The rows of A fall into several groups, and each row is roughly a mix of its group's hidden directions.
A:
[[ -7  22  25 -12  -5  17   6  47   3  -1  15   7   1]
 [-23 -26 -19 -10  14  20 -10   0  12 -26  -9 -19  23]
 [-36 -21  11 -19   2   0  13  17   3  19 -12  21 -22]
 [  0 -36 -22  -5  -9 -22  -1 -28  -6 -10  10 -27   8]
 [ -9  -1  -6  21 -17 -31 -23 -29 -17  10 -15 -19 -11]
 [-24  17 -32 -30   5   5  12  32   0  11  -1 -11  -6]
 [ 27  16  30 -13   7   2   1  11 -10  34  -1 -24   8]
 [  3 -30  -7 -37  12  10 -17  25  10   6  -5 -21  13]
 [ 19 -27  -4 -11 -15  10   2  13 -24  24  19   0 -31]
 [ 19 -30 -12 -15  -6   2   2  12 -20  30  11   2 -31]
 [ 15  11  31  33 -10   7   1 -25  -2 -29   2   1  12]
 [ -6  17 -19  37  -9  -1  -7 -27  -2 -26   9  22   8]
 [  2 -15 -12 -20   0   4   4  29 -13  29  16  -8 -35]
 [-14  31  11  18  11  -3   4  -5  20 -30 -15  -5  30]
 [ 17  18  16  37   9   2  18  -6  -5 -36  -5 -15  -1]
 [ 11  -1  15 -17 -14   6   8  45  11 -12  31  -5   5]
 [  4  39  23   1  -7  -6  -2  28 -12  24   2   3 -24]
 [ -2  18 -15  46  -8  -4   0 -18  -7 -25  14  17  -1]
 [-13 -24   1 -12  10  14 -21 -10   3 -14 -12 -33  33]
 [ -3  11  26  44  18  -8   1  -7  10 -21  -6 -10  20]
 [-39   9 -14 -33 -11   5  -3   9   8  -7  24  19   1]
 [  2 -22 -31   2  20  -6  -3 -47   2   5  -9   2   1]
 [ -9  30  27  31  -5  -3  22 -19 -17  13   0   3 -13]
 [  5  -3 -32   6   5  10 -12 -14  12 -34   4 -17  32]
 [  6 -29   2 -25 -21   4 -18  -7  -7  34  11  20 -11]
 [ -5  -6  22  -1 -33   0   6  37   5 -13  12 -26  12]
 [-22 -24   3 -43  10   7  -1  14   8  21 -17 -12   5]
 [  3  -9 -21 -19  34  19  11  -9  16   2  15  31  10]
 [ 11 -18  23  -7 -14   1 -32 -26   5  27   9  19   4]
 [-20  14   2  37 -10  -5  13 -17 -10 -11   2  36 -14]
 [ -3  -6  21   5 -38  -6  -2  34  10 -13  13 -24   7]
 [  9 -25 -34  -5  13  -6   1 -42   7  -9   2  16   3]
 [-30   7  -4 -33 -24   7 -11  -3   4  -9  30  19  -8]
 [ -6 -23 -20 -21  10  -8 -20   5   1  47  -5   3   0]
 [ -8  15  25  40  18  -6   0  -9   9 -28  -4  -9  16]
 [ 33   1  -7 -20   7   9 -11   3  12 -13   2 -41  19]
 [ 21 -30 -12 -12 -11   1   1   8 -22  27  12  -2 -32]
 [ -8  16 -20  39  -5   1  -7 -23   0 -31  10   9  14]
 [-13 -26  -5 -28  18  22  -8  22  14   2  -7 -22  22]
 [ 15  17   3   9 -19   7  24 -14  -7 -48  -8   2   6]
 [ 19  -8 -10  30  28 -11  13   2  -4  -6 -33 -19  13]
 [-45 -28   7   0  15  13  -1   6  -3  -2 -16 -14  22]
 [ 18 -25 -21 -36   4  -1 -21  20  17  -9  -1 -12  13]
 [  2 -20 -16 -28  -1  -1 -13  10  -4  47   4   6 -14]
 [ 26 -17  34  37   1  -2  -2 -18 -14  -5  -3  -6  -9]
 [-21  35  17  14  -7   5   9   3  14 -36  11  -2  18]
 [ 29 -40   9  15   8  -8  -9 -14 -16  19 -12  -3 -15]
 [ 22  -8  20  42  23 -11  10   0  -1   0 -22 -17   2]
 [-18  26  14  34  -6  -2  25 -27 -14   3  -1  11 -11]
 [ -4  31  20   9 -17  11  17   2   6 -44   9  -1   8]
 [ -4  15  26  18 -30 -15 -13  17 -18  -1 -14 -28  -9]
 [-12 -10  11   5 -43 -13 -17  17   0 -20   8 -28  -2]
 [ 12  30  17  18 -12 -15  10   1 -11  23  13  15 -32]
 [ 25  25   8  24 -20 -22   5 -18 -10  -2  10  21 -21]
 [ -3  -5 -26 -46 -15  10   4   8 -10  18   6  13 -20]
 [  7   3 -25  -1  28  -7  -5 -41 -10  16  -9  18 -14]
 [  9 -26  -9 -11   4   2   5  21 -21  25  14  -7 -38]
 [-18  13  22  10 -13 -13  19  -8  -9  16  -6  29 -34]
 [ 25 -13  36  13 -11   5 -25 -29  -3  16   1   6  -3]
 [  8  -6 -16  29  24 -12  10  -7   1 -22 -29 -11  27]
 [ -9 -18 -13 -12  12  18 -16   0  14 -23  -6 -29  35]
 [  0 -13  19 -28   5  -4  14  31  -4  35  -6   9 -19]
 [ -1 -19  23 -28   4  -4   7  31  -3  32  -5   2 -20]
 [ 22 -23  -4  -5  -9   8   7  17 -23  22  21  -5 -34]
 [-25   7 -30 -30  15  -2   2  29   5  20   5  -5 -11]
 [  0 -36 -26  -3  11   7  -1 -28  12 -26  -2   1  20]
 [ -4 -15 -30   5  13   4  -2 -44  15   0 -12  24   0]
 [ 23   0 -25  -7   2   4 -22 -15  11 -21   5 -31  27]
 [-11  -7  19 -10  -5   2 -21  14   4  47  21   2 -14]
 [-24  17  14  33  -9  -6  18 -11 -11   2   1  28 -23]
 [-17  12   4  22 -23 -19  -8 -20  -2  30 -20 -15 -20]
 [-15  29  19  33  -5   0  27 -25 -12   6   1   5  -8]
 [ 10 -19 -20 -25  27  16  15  -3  13 -14  21  22  17]
 [-10 -14  19 -44   6   7  -2  18  12  24 -13 -18   0]
 [-10 -25   4  -8   9   6 -27   3   2 -14  -8 -34  33]
 [ 32  24 -17   5 -20 -20  -7 -13   2  -4  12  28 -18]
 [ -3  -3 -10  22   2 -20 -16 -38 -15  16 -25 -17 -12]
 [  4 -17  12  -6 -30   1  -4  31  10 -29  19 -21   9]
 [ 16 -20  -9 -38  12   9 -12  23  12   5  -5 -23  21]
 [-15 -26  -5 -22  11  11 -17  -1   8  -5 -10 -36  28]
 [  3  -1  26  46  20 -12  -8 -14   8  -8  -9 -10  18]
 [ -4  13  20 -20  -8  12  13  46   1  -6  26   4   7]
 [ 27  12 -25  14  -2  -1 -15 -20   3 -26  11 -23  23]
 [ -7   5  21   5 -41 -15  -8  27  -1   0  10 -28  -8]
 [-13   5 -27 -30  13   3   6  34  -1  19   3 -13 -21]
 [ 18   8 -15   7  -3   4  27 -12  -9 -45 -21  -2   7]
 [ 23   9  30 -20  -1  -3  -2   3  -4  30  -1 -36  -2]
 [ 25 -13  33  35  -4  -2  -9 -27  -2 -14   2   5   7]
 [-15  -8  16 -17   0   1 -21  16   8  46  17   4 -13]
 [ 18  16  23  38   4   2   7 -15  -3 -34  -4 -14   5]
 [-27  12   7  34  -8  -7  20  -9 -11   2   2  33 -18]
 [  1  19  30  -7 -12   8   7  49  -4  -1  12 -10   1]
 [-11   3 -19   9  12 -19  -8 -41  -5  33  -8   2 -14]
 [-18   2  -3  19 -18 -20  -7 -27   0  32 -17 -21 -16]
 [-15   8  22  15 -13 -11  15 -10 -14  22   1  30 -32]
 [  6 -23   4  11   7   5 -29   6  -1 -21   4 -31  34]
 [ -5 -38 -23   2  13   5  -8 -29   8 -24  -6  -7  21]
 [ -1  29  27   1 -25  -9   8  36  -2  18  11  -3 -11]
 [-27   4   9  12 -10  -8  19 -17 -10   6 -11  41 -22]
 [-10 -24 -17 -19  11  -8 -17   8  -2  47  -2   4  -7]
 [-14 -26  14 -39  11   6   4  27   8  19 -15  -5   4]
 [ -6  38  22  16 -12   2   1  10  -5  26 -23   5 -22]
 [-21  33  20  19  -3   0  -3   7  -4  36 -20   0 -12]
 [  7  17  -5  -1  43  19   2  -5   5  16  -8  36   0]
 [-22   9  -4 -39 -25  13  -9   6   2  15  23  19  -8]
 [  3  -3  24  -4 -18  12   6  45   5 -24  10 -12  14]
 [ 34  -8  15  37  16  -8   6  -7  -7   4 -23 -20  -3]
 [-10  11  31  38  18  -4 -10 -12  12 -19   1  -5  20]
 [-16  17  24  19 -30 -14  -9  12 -14  13 -16 -28 -10]
 [  1 -23 -19 -32  -4  -2  -9  11  -4  43  -2   8 -11]
 [-15 -13  -1 -14  12  -3 -24  12   4  50   9   0  -8]
 [ 16 -28  -7 -14 -11   6   1  14 -22  26  17  -1 -34]
 [ 26  28   5  33 -10 -14   9  -4 -16   1  15  17 -21]
 [-10  27   9  21   3  -8  -2 -17  21 -28  -9   2  34]
 [ -2  34  23   1 -21 -13   4  22 -16  23   0  -6 -22]
 [-38  -5  -4  28  -7  -8  10  -2  -7  -1   2  36 -20]
 [-19 -13 -26 -39   0  -2  -7  18   6  31   0  10  -2]
 [-26   6  14  10 -11 -11  21 -11  -7  10  -9  40 -25]
 [-25  38  -9 -23 -11  10   3  15  19 -13  12   4  19]
 [ -2  36  17  11  -3 -13  -6   2 -26  26 -17  -5 -25]
 [-22 -28  -9 -21  10  12 -12   4  15 -13  -9 -27  29]
 [ -9   6  -7  26  22   4 -14 -32  -5  13 -37   6  -3]
 [  3 -17  -5 -26 -25   0  15  19  18 -16  37   0   5]
 [-34   7 -38 -26   7  -1   9  21   5 -14   6   2   6]
 [-54 -28  -7   7   1   2  -4   5   0  -7  -5  10 -15]
 [  8  -8 -30 -40 -23   9   4  13 -14  15   3  -1 -18]
 [-14 -12  16   4 -38 -10  -7  24   5 -12  13 -32   7]
 [  6  22  24  13 -10 -13  17   5 -12  26   6  22 -31]
 [ -4  38  19  14  12  12   6  10  -4  24 -23  23  -9]
 [ -1 -38 -24  -5  15  10   3 -26  10 -23  -2  -3  23]
 [  9 -28 -25 -33   3   0 -28  17  16 -11  -1  -6  12]
 [ 38   8 -28 -26   5   4 -11   9  16  -5   9 -22  11]
 [ -5  14 -20  41  -8  -6   1 -13  -6 -21  13  31  -4]
 [-26 -25 -11 -16  12  16 -11  -5  12 -12  -9 -30  27]
 [ 10 -16 -15 -13  36  24   8  -2  15 -15   9  23  21]
 [ 33  29   6  10 -19 -17  -1 -11  -6   8  11  25 -21]
 [-48 -20  27  17  -2  -3   0   0 -10   0 -12  14  -8]
 [ -7  19   8  24  25  -2 -13 -16 -22  20 -35  -4  -3]
 [-16  12  -8  14   4 -17  -9 -33  -8  38 -16  -5 -17]
 [ -5 -12  13  -9 -33  -1   2  31   2 -29  19 -19  11]
 [ 13 -10  16  -6 -18   5  -1  40   9 -31  18 -11  13]
 [ 15 -26   7 -17 -21   5 -19 -16 -11  33  11  18 -16]
 [-33  17  18  10   7  -2 -22  -7  24   3  17  11  28]
 [  3  29   1  28  13  -1  20   6   1 -37  -8 -23   7]
 [-39  -9  -8  20  -4  -3   5  -1  -5 -10  -5  43 -11]
 [ 26  16 -19  16 -17 -21  -1  -6  -3 -13  12  34 -20]
 [ 12 -11  38  22  -1   1 -29 -29   2  11   5   7   7]]

One row of each group comes first, with its name. Which group is each row after those in?
[ 10 -11  36  16   0  -9 -32 -28  10  17  -5   4   8]
W
[ 11 -22 -27  -7  27  13   5 -29   8 -19  -4  21  13]
V
[-26 -28  -2 -19  20  21  -4  20   8   0  -9 -25  20]
G

[  9 -28 -18 -28  -1  -4 -10  10  -5  41 -11   2 -12]
W
[ -6 -19 -16 -33  -6  -1 -17  10  -1  44   4   5 -11]
W
[ -1  -8 -17  20  15 -10 -10 -44  -3  16 -28  -6  -5]
V
[-26  20 -37 -33   1   2   6  19  12   2   2   4  11]
W
[ -7  21  21  34  10  -3   6  -7  13 -36  -1  -5  20]
W
[  0 -20  -6 -24 -20   4  10  20  21 -19  37   2   8]
V
[ -2   0 -31  14  -9  -5  -3 -10  10 -32   4  41   1]
G
[  0 -25 -22 -20   9  -9 -14   9  -2  46  -2   1 -10]
W
[ -4 -22 -13  -8 -29 -23 -10 -17 -16 -18   8 -32  -7]
V
[ -3  17  37  12  -9 -11   8  -9 -23  28  -6  14 -22]
G
